cols: R X U D Q H M
J_26: [ 95  89 172 120 105 179 135]
J_365: [149 126 112 142 155  73 136]
J_826: [131 158  85 126 147  70 151]
J_906: [142 132 163 116 163 114 129]
J_876: [116 107 174 121  88 144 166]
J_166: [107 134 140 167 143 155 111]
J_182: [123 176  82 102  83  83 120]
J_199: [130  80 109 126 193 176  93]
J_721: [150  95 110 134 156 139  81]
asked: [ 85 126 147] | J_826
down: [135 136 151 129 166 111 120] | M

cols: J W E G L T
J_629: [158 148 126 123 169 108]
J_503: [ 81  82  86 120 106 115]
J_831: [135  92  82  99 163  81]
J_850: [136 170 167 139 147 181]
J_550: [ 92  97 156 144 135  87]
J_414: [169 151 104 179  85  83]
J_607: [135  86 161  60 116 115]
down: [136  92 169] | J
asked: [135  87] | J_550
asked: [ 97 156 144 135  87] | J_550
asked: [ 86 161  60 116 115] | J_607
loc: [97] | J_550, 1
loc: [170] | J_850, 1

cols: Y S F V A Z
J_345: [128 118  49 113 111 165]
J_99: [170 177  90 124 202 142]
J_599: [ 98 137  74 143 184 131]
J_528: [ 98 123  67 161 192 113]
J_462: [129 143  73 139 187 116]
J_412: [127  98  40 137 117 143]
J_751: [149 116  50 124 129 136]
J_792: [117 125  65 146 176 119]
J_470: [144 122  54 121 133 140]
loc: [165] | J_345, 5
loc: [187] | J_462, 4
down: [137 123 143  98] | S
asked: [122  54 121 133 140] | J_470
loc: [118] | J_345, 1

cols: Bug sedev Lemiv por Gokag goba futu
J_768: [132 153 136 124 153 126 115]
J_576: [103 141 110 129 108 141 113]
J_832: [115 137 142 141 147 123 143]
J_932: [104 142 115 128 148 150 132]
J_140: [101 154 107 112 112 117 141]
J_186: [ 99 128  86 120 101 139 135]
J_448: [ 85 146 156 157 145 142 172]
J_818: [118 124 122  93 112 196 127]
J_511: [111 170 129 163 140 130 135]
J_447: [136 180 105 160 172 162 126]
J_6: [118 124 154 154 157 124 136]
asked: [ 99 128  86 120 101 139] | J_186
loc: [140] | J_511, 4
loc: [122] | J_818, 2
asked: [118 124 122  93 112 196 127] | J_818
loc: [150] | J_932, 5
asked: [136 124 153 126 115] | J_768

cols: Fugeg piz rari pil sevik Fegun siv
J_752: [176  93  96 151 119  87 182]
J_80: [173 161 173  69 157 158 123]
J_416: [145 108 125 137 168  72 111]
J_524: [110 126 106 136  71 144 144]
J_722: [ 82 142 109 158  88 137 200]
J_52: [210 109 132 136 185 149 157]
asked: [144 144] | J_524
down: [ 87 158  72 144] | Fegun
asked: [136  71 144 144] | J_524
down: [182 123 111 144 200] | siv

cols: P B C K
J_546: [100 135  84 158]
J_695: [135 161 212 149]
J_540: [135 161 218 149]
J_58: [114 126 113 172]
J_179: [154 100 126  72]
J_403: [115 128 108 165]
J_223: [161 134 155 100]
J_153: [142 130 138 118]
J_249: [ 88 127  79 107]
J_243: [134 124 138 118]
J_407: [111 134  95 183]
J_545: [ 90 116  39  86]
asked: [114 126 113] | J_58
asked: [155 100] | J_223
loc: [158] | J_546, 3
asked: [ 95 183] | J_407
asked: [108 165] | J_403

cols: sube gul malar vad piro Dinav femis
J_501: [124 149 135 158  57 191  49]
J_955: [128 123 142 116 101 161  77]
J_510: [145 124 165 102 148 179 112]
J_569: [135 124 131 149  77 101 161]
J_226: [135 112 163 101 113 181  68]
J_241: [128  92 120 117 182 115 165]
J_825: [133 135 136 124 157 133 146]
down: [124 124 112] | gul
loc: [157] | J_825, 4
asked: [101 161  77] | J_955
asked: [124 149 135 158] | J_501

cols: guzu Gofik rofes rofod Nifan veze
J_176: [ 71  91 124 103 130 136]
J_964: [182  82 193  42 120 139]
J_446: [162  65  96 195 120 109]
J_799: [ 82 182 129 195 147 133]
J_464: [132 100 150  92 121 129]
J_364: [ 71 143 124 172 120 109]
asked: [ 82 182 129 195] | J_799
down: [109 133] | veze
asked: [182  82] | J_964
down: [130 120 120] | Nifan
loc: [92] | J_464, 3
down: [139 109 133 129] | veze
loc: [130] | J_176, 4

cols: fol zulo kisif dav latub Tasip mobeg mugip nosu
J_454: [141  84  85 141 164 123 154 146 123]
J_949: [100  93 131 119  99 122 137 116 130]
J_994: [113 162 135 153 101 140 115 104 122]
J_452: [102 120 164 173 147 160 100 165 167]
J_610: [188 174 140 131  91  96  76  92  99]
J_911: [153 180  41 165 152 181  77 130 111]
J_210: [137 138 102 120 164 173 147 159 100]
loc: [180] | J_911, 1
asked: [165 152 181  77 130] | J_911
asked: [102 120 164 173 147 159 100] | J_210

cols: senam zup lik tigak sud Rudeg
J_9: [120 154 101 120 129 124]
J_585: [181  89 158 149 126 122]
J_81: [122  51 122 133 126 119]
asked: [ 51 122 133 126] | J_81
loc: [181] | J_585, 0
asked: [122  51 122] | J_81
loc: [124] | J_9, 5

cols: gif gor lopul Noz Gil radok tepi mar
J_221: [123 134 142 139  98 142 113  60]
J_835: [121 162 105 120 127 135 128 108]
J_652: [123 167 120 146 120 118 104 125]
J_960: [ 82 112 120 154 146 110 138 108]
J_69: [108  93 153 120 155 109 121 129]
J_522: [107 109 154 143 143 119 125 118]
J_921: [111 121 112 141 133  96  72  95]
J_714: [129 161 116 138 127 113 100 135]
J_627: [116 169 138 104 152  61 121 135]
down: [125 108 129 118  95 135] | mar
loc: [61] | J_627, 5
down: [113 128 104 138 121] | tepi
down: [162 167 112  93] | gor
down: [109 121 161] | gor
down: [108 107 111 129 116] | gif
loc: [139] | J_221, 3

cols: Per dudid ronu Gonuf
J_774: [ 93 148  89 126]
J_808: [ 89 125 107 135]
J_324: [106 150 119 154]
J_551: [156  98 115 106]
J_871: [106 150 119 139]
J_670: [165 113 149  83]
J_42: [125  89  95 168]
down: [106 139] | Gonuf
asked: [125  89] | J_42
asked: [ 89 125 107] | J_808
down: [165 125] | Per

cols: vulu Bib Geses Silek Pilus rezup Rikap Vod buro
J_636: [127 180 129 125  96  90 159 139 122]
J_488: [136 125 133  96 116 160 110 120 135]
J_978: [122 132 126 107 130  62 120 119 116]
J_137: [128  95 130 141 110 180 140 121 119]
J_729: [138 139 137 186 126 136 143 113 123]
J_673: [138 115 128 207 132 166 126 131 118]
J_61: [128 151 126  80 141  82 113 143 127]
J_11: [112 168 130  98 141  83 129 134 133]
J_191: [136 125 133  96 116 160 110 128 130]
loc: [166] | J_673, 5
asked: [132 166] | J_673

cols: mub Gerak niza bom vok suman balu nes
J_617: [172 162 171 187 158 143 157 146]
J_606: [151  52  99  54 105 138  53 169]
J_653: [134  76 194  67 150  84 120  56]
J_743: [101 154 104 159 204 167 199 143]
J_422: [172  78 179  77 103 197 106  91]
J_290: [ 69 171 162 152 124 118 155 149]
J_485: [ 80 125 111 184 119 196  50 141]
down: [172 151 134] | mub
loc: [52] | J_606, 1
loc: [150] | J_653, 4
loc: [104] | J_743, 2
asked: [172 162 171] | J_617

cols: ropom kofe lituz vipo numur sizek todul
J_287: [138 138 119 134 108 105 154]
J_602: [ 91  84 188 110 160 149 125]
J_35: [182 152 129 167  83  92 157]
J_548: [ 83 122  91  90 177 179  69]
J_151: [158  99 215 161 122 129 132]
J_24: [148 136 121 140 143 162  73]
down: [122  99] | kofe
down: [188 129  91 215] | lituz

